One turn moves each row of this set onto another row. After a few examples, where does it send each row asked below?
J702: [ 1.54  1.59 -0.12 -2.13  0.03 -0.82  0.50 -1.36  0.72 -2.29  0.59 -0.26
  3.99 -1.91  0.77 -1.47 -0.42]
J33: [ 0.34 -0.52  1.10 -1.10  0.55 -0.94  2.47  1.24  1.22 -0.67 -0.02  0.53
  2.09 -4.89  2.37 -0.86  0.54]
J910: [-0.13 -2.25  2.46 -1.61 -0.58 -1.72  1.43  1.64 -0.38  0.70  1.98  0.00
  0.41 -0.21 -1.40 -0.02 -0.76]
J160: [-0.30 -1.43 -0.39  1.35  0.56  1.91  1.26  1.68 -0.44  0.50  0.57 -2.87
 -0.76 -1.25 -0.72  0.68  0.77]
J536: [ 0.10  0.60 -1.33 -0.26 -1.54  2.83  0.19 -0.66 -0.32 -0.72 -1.77  2.84
 -0.74 -1.22  1.17 -0.16  0.22]
J330: [-0.59 -1.18  0.33 -0.57  0.94  1.60  1.68 -2.85  0.02  0.14  2.01 -2.08
 -1.31  0.41 -1.23 -0.20 -0.48]
J856: [ 1.03  1.73 -0.31 -0.86  0.20 -0.18  0.61 -0.98  0.30 -2.80  1.19 -0.73
  3.76 -0.85  1.45 -2.27 -0.65]
J854: [-0.22 -0.26  1.11 -0.51 -1.17  1.61  1.24  0.24 -0.25  0.73 -1.90  3.53
  1.09 -2.48  1.30  0.26 -1.35]
J943: [-0.95 -1.53  2.27 -1.34  0.18 -1.70  1.22  1.54  0.56  0.78  1.98 -0.86
  0.71 -0.71 -1.90 -0.81 -1.25]
J754: [-0.05 -0.34  0.95 -0.95  1.24 -0.60  2.83  1.33  0.84 -0.91  0.48  1.03
  2.20 -3.82  3.27 -1.14  0.47]
J264: [ 0.81 -0.65 -0.58 -1.00  0.80  1.37  1.19 -3.64  0.23 -0.09  2.02 -2.10
 -0.56 -0.10  0.03  0.46 -1.75]
J443: [ 0.46  0.56 -2.01 -1.13  1.03  0.57  1.37 -0.64  0.98 -2.51  0.74  0.97
 -0.06 -2.10  2.48 -2.26  2.33]
J487: [ 0.33 -0.01 -1.55 -0.15 -1.31  2.33  0.29 -0.39  0.17 -0.43 -1.81  3.45
 -0.61 -1.34  0.85  0.11  0.19]
J399: [ 1.11  1.65 -0.18 -1.76  0.73 -0.44  0.95 -0.97  0.31 -2.48  1.00  0.21
  4.05 -1.03  1.78 -1.78 -0.36]
J14: [-1.04 -2.78  1.55 -2.07 -0.27 -1.79  1.29  0.95  0.41  0.84  2.03 -0.84
  0.13  0.05 -1.11  0.19 -0.25]
J783: [-0.37 -0.58  1.57 -0.61  1.00 -0.85  2.76  0.74  1.17 -0.68  0.84  0.42
  2.11 -3.91  3.27 -1.45 -0.54]
J346: [-0.09 -0.73  0.76 -0.64 -1.14  0.95  1.14  0.50  0.27  0.73 -1.83  3.76
  1.20 -2.25  1.24  0.76 -1.39]
J115: [-1.12 -2.11  1.56 -1.97 -0.02 -1.61  0.60  1.48  0.36  0.87  1.33 -0.90
  0.79  0.32 -1.88 -0.13 -0.50]
J27: [ 0.92  0.55 -2.18 -1.25  0.43  0.45  0.96 -1.07  1.39 -2.30  0.28  0.42
 -0.44 -3.10  1.56 -1.97  2.50]
J697: [ 0.07 -0.01 -0.05 -0.79  1.22  0.64  0.72 -3.06  0.51  0.11  2.39 -2.25
 -0.53 -0.15 -1.37 -0.75 -1.70]
J827: [ 0.12 -1.15  0.05 -0.85  0.85  0.80  1.28 -3.09  0.05  0.57  2.25 -2.71
  0.07 -0.08 -0.18  0.96 -1.38]
J538: [-0.30 -0.98 -0.30  1.53  0.56  1.60  1.46  1.62 -0.01  0.10  1.34 -2.41
 -1.67 -1.87 -1.05 -0.49  0.81]
J555: [-0.29 -2.20  0.40  1.43  0.75  1.90  1.37  2.03 -0.32 -0.16  0.69 -2.52
 -0.76 -1.28 -0.55  0.25  0.60]
J883: [ 0.00  0.18 -0.93 -0.67 -1.28  2.38  0.39 -0.86 -0.09 -0.32 -1.75  3.70
 -0.74 -1.47  0.81 -0.50  0.09]
J615: [ 1.08  1.88 -0.29 -1.48  0.13 -0.54  0.58 -1.76  0.87 -2.04  0.37 -1.22
  3.82 -1.72  0.87 -1.87 -0.57]
J266: [ 0.00 -1.58 -0.66  1.06 -0.29  1.42  1.16  1.57 -0.62 -0.18  1.36 -2.84
 -0.68 -0.51 -0.76  0.67  1.37]
J50: [-0.48 -2.37  2.03 -2.55 -0.53 -2.07  1.23  1.14  0.52  0.43  1.79 -0.05
  0.79  0.07 -1.02 -0.07 -1.18]
J954: [ 0.34  1.09  0.38 -1.47 -1.48  1.59  0.09 -1.74 -0.47 -0.34 -1.33  2.74
  2.06 -0.56  0.84  0.21 -2.23]
J909: [-0.48 -0.35  1.01 -1.03 -1.44  1.26  1.27  0.82 -0.23  1.11 -1.84  3.22
  0.90 -2.61  1.66  0.46 -1.00]
J441: [-0.84 -2.52  2.11 -1.94  0.33 -1.31  0.52  1.00  0.43  0.04  1.55 -0.85
  0.98  0.66 -1.74 -0.51 -1.10]
J550: [-0.27 -0.99 -0.29 -1.33  1.45  0.88  0.75 -3.30  0.48  0.79  1.73 -2.21
 -0.68 -0.01 -0.69  0.30 -1.29]
J939: [-0.34 -0.51  1.32 -1.22  0.54 -1.46  2.50  0.89  1.71 -0.25 -0.08  0.15
  2.06 -4.51  2.32 -1.39  0.23]
J990: [ 0.55  1.11  0.06 -0.98 -1.58  1.89 -0.08 -1.18 -0.68 -0.45 -1.59  3.00
  2.07 -0.59  0.24 -0.25 -1.65]
J855: [ 0.40 -1.59 -0.53  1.30 -0.39  1.78  1.61  2.46 -0.51 -0.40  0.81 -2.11
 -1.14 -1.29 -0.24  0.53  1.19]
J792: [ 0.03  0.55 -1.53 -0.84 -1.57  2.59  0.17 -0.78 -0.26 -0.17 -1.72  2.93
 -0.84 -1.35  1.09 -0.34  0.51]
J861: [-1.09 -1.85  2.23 -1.52 -0.09 -0.70  1.55  0.32 -0.13  0.30  1.87 -1.17
  0.81  0.96 -2.22 -0.39 -0.81]
J629: [ 0.27  0.58 -2.03 -0.84  0.14  0.19  0.97 -0.42  1.55 -2.17 -0.04 -0.10
 -0.48 -2.83  1.38 -2.57  2.69]
J341: [ 0.86  0.84 -0.42 -0.86 -1.29  1.66 -0.03 -1.60 -0.18 -0.38 -1.48  2.92
  2.12 -0.48  0.46  0.47 -1.97]
J67: [ 1.68  1.44 -0.60 -1.51 -0.32 -0.78  1.05 -1.93  0.59 -2.48  0.42 -0.70
  3.63 -1.91  1.60 -1.57  0.13]
J574: [ 0.50  1.31  0.09 -1.62 -1.71  1.61 -0.07 -1.41 -0.65  0.00 -1.38  2.43
  2.38 -0.53  0.61  0.09 -1.86]
J159: [ 0.81 -1.31 -0.27  1.56 -0.14  1.99  1.60  1.38 -1.11 -0.13  1.31 -1.86
 -1.69 -1.31 -0.50  0.41  1.16]
J305: [-0.06  0.03 -1.76 -0.78  0.52  0.10  1.20 -0.18  1.37 -2.47  1.08  0.77
 -0.79 -2.12  2.19 -2.95  2.22]
J713: [-0.06 -1.46 -0.15 -0.84  1.66  1.46  0.70 -3.22  0.43 -0.18  1.78 -2.16
 -0.96  0.04 -0.51 -0.12 -1.22]
J967: [ 0.42 -0.55  1.02 -1.32 -0.01 -1.71  2.67  0.41  1.24 -0.91  0.03  0.31
  2.48 -4.13  2.75 -1.11  0.55]
J776: [ 0.90  0.19 -1.87 -0.89 -0.25 -0.23  1.48 -0.55  1.18 -2.40  0.05  0.18
  0.11 -3.03  2.13 -2.07  2.80]
J507: [-0.60 -0.50  1.14 -0.89 -1.52  1.12  1.14  0.95 -0.07  0.54 -1.82  3.59
  0.71 -2.24  1.56  0.36 -1.01]
J75: [ 0.98 -0.59  0.29 -1.18  0.64  0.79  1.03 -3.57 -0.36  0.15  2.53 -1.46
 -0.52  0.21 -0.63  0.24 -1.68]
J274: [-0.84 -1.82  1.05  1.17  0.29  1.76  2.43  1.43 -0.59  0.37  1.12 -2.30
 -0.81 -0.85 -1.13  0.26  0.66]

J443 goes to J754
J783 goes to J856
J33 goes to J702
Now these:
J50 goes to J264
J75 goes to J159
J487 goes to J346
J827 goes to J266
J574 goes to J792
J115 goes to J550
J538 goes to J943
J330 goes to J274
J615 goes to J629
J954 goes to J536
J990 goes to J883
J713 goes to J555
J67 goes to J776

